In the data rows, the value 128 means zero.
Here are some points:
[ 80 149 127  71 145 110 145  91 128 154 118 147 109  95  75 141  96  97
  86 140 128 149 128 173]
[153 114 183  51 100  71 128 139  53 164 142  96 126 216 102 205  89 117
 137 123 179 133 109 123]
[ 36 122 138   0 124 138 115 156  79 135 229 127 121  80 131  44 152 163
  62 133 104  78 122 102]
[120 105 180 123  76 149 118 138 115 198 150  89  89 171  72 194 134  98
 134 127 156 143 133 110]
[121 130  84 176 144 155 134 113 150 132  81 159 156 131 174 128  83 105
 207 130 101 147 110 167]
[162 132  93 250  91  95 138 109 173  83 134  73 101 182 112 170 185 122
 149  95 218 192  59 138]
[167 123  97 255 104  90 120 156 140 156  56  87 115 242  68 249  63 121
 220 110 238 186 108 138]
[111 151  96 170 132 147  89 123 149 113 114 111 162  89 115  77 120 113
 128 112  69 108 148 172]
[125 114 174 148 132  71 113 132 118 159 123 109 124 225 117 172  87 166
 173 134 234  90 118 120]
[139 177  66 195 114 172 172 133 188 111  74 160 150  48 185 129 158  97
 137 106 141 136 151 127]
[ 91 122 186  11 146 113  75 146 112  77 146 106 101 129 105 104 146 153
  82 127  82 104 127 106]
[ 46 155 169  32 150 152  96 122 123  85 193 134 110 120 101  44 148 160
  65 162  84 117 180 122]
[ 64 105  58 173 103 187 145 156 187 131  67 201 187   3 134 163 149 104
 119 154  81 204  82 118]
[162  80  71 206 149 108 100 102 136 145  94 139 117 127 113 119 116  92
 147 150 135 122  81 160]
[129 145 137 110 152  51 108  52 112 140  95  63 103 175 128 104 116 116
 170 117 146 101 128 153]
[142 102 121 173 120 133 170 141 169 112 102 124 119 147 102 147 177  94
 152 102 118 125 171 133]
[155 178 118 191 125 130 189  77 163 161  86 128 179 106 149 150 148 108
 151  99 140 198 101 133]
[ 92 170 108  94 148 117 130 104 169 102 113 131 151  86 179  95 154 101
 105 113 127 103 141 117]
[108 121 142 185 185 110 145  98 168 111 103 126 166 120 175 165 155 137
 157 116 151 150 136 167]
Here are 28 more points, each followed by its number:
[123 148 156  43 134 199 155 108 176 158 100 216 137  26 131  24 175 109
  62 189  44  80 173 115] 0
[ 52  91 143 140 104 168 166 130 141 105 136 159 149  73 100  89 133 112
  86 132  93 115 129  87] 1
[ 46 108 133  14 129 254 135 124 171 106 151 227 161  20 160  40 170  83
 106 134  37  80  96  89] 2
[179 159  82 234 138  99 164 106 159 135  62 121 172 146 130 187 133  92
 190 134 144 179 104 176] 3
[136 147 164 180 110 128 121 161 132 100 139  81 119 206 121 164 105 147
 164 130 203 140  86  98] 4
[121 143 136  81 159 142 140 101 128 118 149  82 182 101 130  85 138  99
 110 148  98 100 158 124] 5
[157 156 204 162 124  63  86 124 112 109 174  84  70 207 100 186  73 146
 172 120 187 153 134 136] 6
[101 159 150 129 155  10 121 126  44 133 136  90  53 208 126 182  73 156
 185 149 174 102 128 122] 7
[103  99 104   0 152 233 143 101  91 109 175 195 176  49 120  41 163 151
  25 140  36 139 155  54] 8
[126 126 138 142 174 148 130 136 147  95 106 164 112  66 124 113 126  75
  98 142  91 132 135 140] 9
[200 101 112 153  69 110  91 158 121 204 114  84  93 184  75 181  33 106
 164 185 195 139  91 115] 10
[ 88 148 107  15 111 150 110 152  90 134 176 137  81  84 126   0 143 139
  80 148  66 105 108 101] 11
[107 157 128 106 125 139 125 159  77 127 194 137  97 169 124 116 145 151
 137 108 137 101 139 140] 12
[120 125 116 100 100 169  76 161 105 120 187 160  98  83 122 122 156 137
  73 133  97 102 140 116] 13
[142 120 103 145 161 101 173 150 131 150  91 155 153 107 121 114 152  69
 178 130 117 144 109 138] 14
[120 109 143 139 171  58 177 112 124 170 108 133 106 182  74 190 102 116
 113  73 137  83 165 159] 15
[175 110 137 162 136  71  81 104 100 176 127  82  82 151 158 175 133 152
 142 110 185 134 173 129] 16
[159 145 152 217 146  72 126 123 110 166  80 171 121 206 121 145  80 161
 146 129 181 145 143 165] 17
[164 100 148 199 109  95 110 136 116 176 104 123 138 130 134 152 148 124
 177 134 156 173 186 101] 18
[187 114 134 169  61  87  95 101 135 122  87 130 100 167 150 129 101 152
 157 125 171 122 120 139] 19
[121 121 138 144 160  50 115 115 127 120  93 131 196 192 176 108 155 112
 118 129  92 104 141 114] 20
[125 169 171  60 183 116 133 106 173 129 114 237 127 111 160  85 157 101
 108  81 116 124 123 133] 21
[124 116 167 147  91 117  91 137  99 111 156  92  86 215  59 178  82 188
 120 102 144 106  95 152] 22
[132  96 132 226 127 126 190 144 146  78  43 161 154 110 131 123 125  98
  93  87  99 132 122 161] 23
[125 109 196 142 138  60  93 101  47 124 136  84 102 229 112 179  86 167
 143 113 197 128 122 115] 24
[ 92 114 114 121 160 139 120 121 169 158 134 121 128 103 186 157 139 154
 119 142 103 126 137 140] 25
[113 166 143 111 136 100 101 148 110 136 172  61  83 205 162  78 141 144
 140 129 118  71 152 120] 26
[188 137 151 121 135  36  77  83  86 140 109  68  94 255  95 145  22 186
 179 132 198 129 150 109] 27
Which two of these numbered points are nearest to each point below, looking only along the 3 directions in which the first points spread most? Their numbers follow each, nearest first.
[130 124 173  86 157 162 144 107 119 114 109 155 167  80 180  82 172 135
  88 162 102 153 126 130] > 21 9
[118 111  89 223 101 177 189 123 204 169  79 170 119  69 104 144 184 106
 173  99  82 189 140 157] > 23 14
[123 142 155 150 110  90  83 130  67 142 202  64  97 243 115 156  84 130
 149 119 151 105 124  87] > 24 7
[113  92 132 103 177 132  87 178 131 122 138  98 127 124 108 118  47 175
 115 148 121 133 107 115] > 12 25
[168 122 102 131 168 108 144  97 169 143  87 118 130  67 125 128 168 128
 145 118 134 156 119 101] > 14 23
[ 83 149 135   0 122 191  93 127  84 122 244 132 103  92 148  53 145 172
  52 149  89 128 125  99] > 11 8
[138 126 165  65 145 154  90 130  84 140 148 121 115  91 169  90 154 139
  89 159 121  68 186 108] > 5 21
[187 139 113 117  87 126 136 135 102 187 140 126  70 154 127 169 180 136
 160 136 138 106 113 165] > 15 18
[154 132  71 225 130 127 209 157 134 116  68 124 147 141 146 136 124 114
 187 103 186 209 159 153] > 3 23
[123 121 149 243  70 103 135 131 116 140  93  99 140 125 106 153 123 128
 190 105 133 181 135 153] > 18 19
[119 140 176  48  97 211 110 130 102 103 182 173 121 133 129  88 130 136
 103 125 115 109 113 142] > 13 12
[ 76 121 101  90 149 203 135 120 137 113 111 181 116  63 196  82 188 127
  47 169  42  71 140 160] > 0 2
[116 101 113 193  83 149 170 186 144  46  83  98 122 150  82 216 134 125
 198 111 158 184 111 126] > 18 4
[114 102 133  86 134 165 159 165 130 130 138 142 130  64 143  62 178 123
  67 125  48 127 129 131] > 1 13
[171 177 129 222 178  43 160 106 120 163  97  97 134 210  98 209 121 109
 174  81 145 153 135 156] > 17 19
